Each path below is one point turned by a fixed rotation once a step. After each direction that follows a path, write how fast that rotation turns it, in degrees a step (0 if it stays still).
Each turn is a multiple of 5 degrees from 10 to 175, or 0.
Each row of a path follows its step; steps can be skipped.
Rotation 1:
step 0: -3.05  2.54 -0.35  0.71 -2.60 -0.79  1.66 -0.68  2.40  0.13  2.00  0.75 -0.36  0.64 -0.05  1.05 -2.25 -3.44 -0.30  1.34 -1.39 -2.14  0.75  1.10 -3.08  1.73 -3.33  1.03 -0.61 -0.86 -0.09 -1.08  0.25  2.40  0.08 -1.83 -0.09 -0.14 -0.89  0.15  0.74  1.00 -0.25  2.35 -0.63 -1.38 -1.27  1.23  0.71  0.76  0.46  1.15
step 1: -0.17 -3.13 -0.69  1.20 -0.20 -1.50 -1.41 -0.89  2.59 -0.10 -2.25 -1.05 -1.87 -2.42  1.96 -1.95  0.31  2.85 -0.98  1.51 -3.07  0.06  1.75 -1.30  1.42  1.53 -0.15  0.78 -1.12 -0.68 -1.15  2.84 -0.22  0.88  1.09  0.81  0.99  0.34  0.78  2.25 -1.19 -0.64  2.48  0.60  0.15  0.74  2.16 -0.20 -1.12  0.18 -1.92  1.55
step 2: -0.26 -1.12  0.10 -1.83  0.71  2.62  0.54 -0.14  1.93  1.34 -2.38 -0.68 -0.24  2.39 -3.19  1.28  0.26 -0.48 -0.39  0.69  0.24  0.79 -1.14  2.49  1.62 -0.66  2.07  0.98 -0.87  0.54  2.08  0.37 -0.47 -1.16 -1.24 -0.75  0.33 -1.58  1.28  0.13 -0.85  1.55 -1.85  3.30  1.61  0.36 -1.91 -0.43  1.76 -4.17  0.17  1.75
step 3: -2.20 -0.53 -0.01 -0.42  1.53 -0.46  2.12  2.36 -0.21  2.10 -0.63 -1.03 -1.06 -0.29 -0.58  0.90  0.90  1.58 -0.19  0.49  0.79 -1.11 -0.60  0.83 -2.07 -1.51 -0.66 -1.84  0.13 -1.67 -2.27 -2.02  0.90 -0.77 -0.15  1.42  0.70 -1.92  3.24 -1.22  1.30  0.11 -0.46 -1.27 -1.73 -2.20  0.49  0.08 -4.47  3.03  0.35  1.51
step 4:  0.01 -0.27  1.02  2.77  1.28 -0.11 -0.19  4.09 -2.65  0.00 -1.35  0.35 -0.13 -0.24 -0.81 -0.91  1.58 -3.05  2.22 -0.73 -1.11 -0.41 -1.12 -0.35 -0.23  0.51 -1.80 -0.81 -1.45 -2.06 -1.44  2.73  1.30 -1.58  0.32 -2.86  0.16  2.34 -1.59  2.18  0.95 -0.16  0.07 -0.36 -0.69  2.42  0.85 -0.72  1.64 -2.27 -0.06 -0.34
step 5:  1.02  1.35 -2.76 -0.63 -1.14  2.01 -2.54 -1.83  0.66  1.67  0.75  0.48  0.28 -0.52 -0.33  1.28  4.34 -1.26  0.69 -1.57 -1.35  0.68 -1.51 -0.93 -1.86  1.68  0.01 -1.88  0.64  1.60  1.43 -1.26 -2.18  1.43  1.54 -1.15 -1.02 -1.42  0.77 -1.73  0.31 -0.23  3.00  3.23 -0.50  1.02 -0.31 -0.42 -0.80  1.11 -0.78  0.02
step 6: -0.60 -0.79  3.46 -0.29 -1.47  1.30 -1.34  0.01 -0.15 -1.44  0.42 -1.76  2.52  1.91 -0.80 -1.45 -2.41  0.55 -0.81  1.96 -2.01 -0.74  0.16  1.87 -0.83 -2.38  1.27 -0.37 -0.75  0.88 -1.67  0.34  0.00  1.86  3.69 -0.30  3.53 -1.26 -2.62  0.30  1.46  0.46  1.03 -0.62  0.06 -1.25  0.78 -1.99  0.18  1.49 -0.77  0.80
step 7:  1.39  0.14 -0.29 -0.04  1.39  0.47  1.54 -1.14  1.78 -1.64 -2.62  1.16 -0.32 -1.17  1.68  2.93  0.25 -0.64 -0.42 -0.40  0.24 -0.17 -1.08  0.41  0.71 -1.14 -2.72 -0.72  1.83 -0.97  1.59  4.00  1.75  1.23 -0.34  1.99  3.24 -1.24 -0.60 -0.64 -1.33 -1.46 -0.28  1.61 -1.55 -0.34  1.05  1.53 -0.69 -2.22  3.02 -1.35
step 11: -0.09  0.65 -0.99 -1.54 -1.30 -1.61  1.70  1.22  1.67  0.78 -0.08 -2.83 -0.31 -1.69 -3.87 -1.75 -0.99 -1.19 -1.89  1.14 -2.89  0.70 -0.56 -1.02 -2.50  1.46 -1.86 -0.58 -0.07 -2.03  0.44  1.07  0.32  0.85 -0.64  0.65  2.14 -1.36  2.23  2.34  1.23 -1.00  1.11  0.62 -0.12  1.11 -2.20 -0.10 -0.96  3.19 -0.63  0.61
Speeds:
 0.16 -0.29 -1.27  0.01  0.06  0.00  0.56  0.09 -0.04  0.16  0.52 -0.68  0.38  0.47 -0.14 -0.25 -0.59 -0.02 -0.11  0.41 -0.38  0.72  0.02  0.93 -0.19  0.10 -0.17  0.16  0.67 -0.22 -0.90 -0.41 -0.54  0.12 -0.22 -0.08 -0.26  0.17 -0.29 -0.73  0.60  0.02  0.04  0.65  0.13 -0.09 -0.46 -0.04 -0.44  0.50  0.02 -0.37 | 130
 0.00 -0.43  0.54  0.31  0.04 -0.03  0.13 -0.22 -0.60 -0.08 -0.18  0.79  0.36 -0.83  0.09 -0.83 -0.05 -0.34  0.29  0.48 -0.07  0.32  0.00 -0.41  0.57  0.19 -0.04  0.43  0.16  0.22 -1.05 -0.02  0.13 -0.10 -0.70 -0.02  0.35 -0.30 -0.01 -0.27 -0.62  0.02  0.77  0.52 -0.83  0.29 -0.51  0.16 -0.40 -0.59  0.58  0.02 | 120
 0.16 -0.43  0.05  0.71 -0.03 -0.10 -0.34 -0.04  0.33  0.36 -0.48 -0.70 -0.14 -0.44 -0.31 -0.11 -0.11 -0.13  0.43 -0.06  0.00  0.64  0.39 -0.19  0.15  0.80 -0.01  0.17  0.20  1.00  0.41 -0.72 -0.24  0.30  0.74 -1.11  0.07  0.89  0.42 -0.48 -0.32  0.11  0.26 -0.14  0.37 -0.27  0.63  0.31 -0.08 -0.38  0.15 -0.02 | 95
-0.03  0.50 -0.53  0.48 -0.08  0.11  0.96 -0.01  0.19  0.04 -0.37  0.92  0.12 -0.69 -0.81  0.15 -0.37  0.15 -0.37  0.12  0.42 -0.29  0.05  0.05 -0.97  0.00  0.35  0.63  0.16 -0.58 -0.10  0.76  0.08  0.17  0.21 -0.70  0.17  0.52  0.23 -0.23 -0.29 -0.38  0.10 -0.44 -0.48  0.07  0.31 -0.24 -0.03  0.02 -0.64 -0.68 | 100
 0.31 -0.48  0.39 -0.31  0.03  0.44  0.27  0.16  0.62  0.24  0.32 -0.55 -0.01  0.11 -0.02 -0.15  0.18  0.01  0.83 -1.21  0.14 -0.82  0.20  0.01  0.11 -0.85 -0.32  0.25  0.26 -0.11 -0.34  0.25  0.31  0.66 -0.35  0.09 -0.11  0.79  0.23 -0.64 -0.79 -0.30  0.01  0.71  0.10  0.43 -0.29 -0.08  0.60 -0.02 -0.26 -0.21 | 140
-0.08  0.02  0.53 -0.12 -0.08 -0.21 -0.24 -0.24  0.71 -0.06  0.04 -0.54  0.35 -0.80  0.42  0.35  0.25 -0.22 -0.76 -0.49  0.07  0.74  0.12  0.87 -0.76  0.64 -0.28 -0.74 -0.27  0.27  0.05  0.18  0.05 -0.27 -0.78  0.43  0.27  0.05  0.49 -0.34 -0.22  0.49 -0.15 -0.24 -0.56  0.87 -0.04 -0.18 -0.14  0.14 -0.14 -0.59 | 175
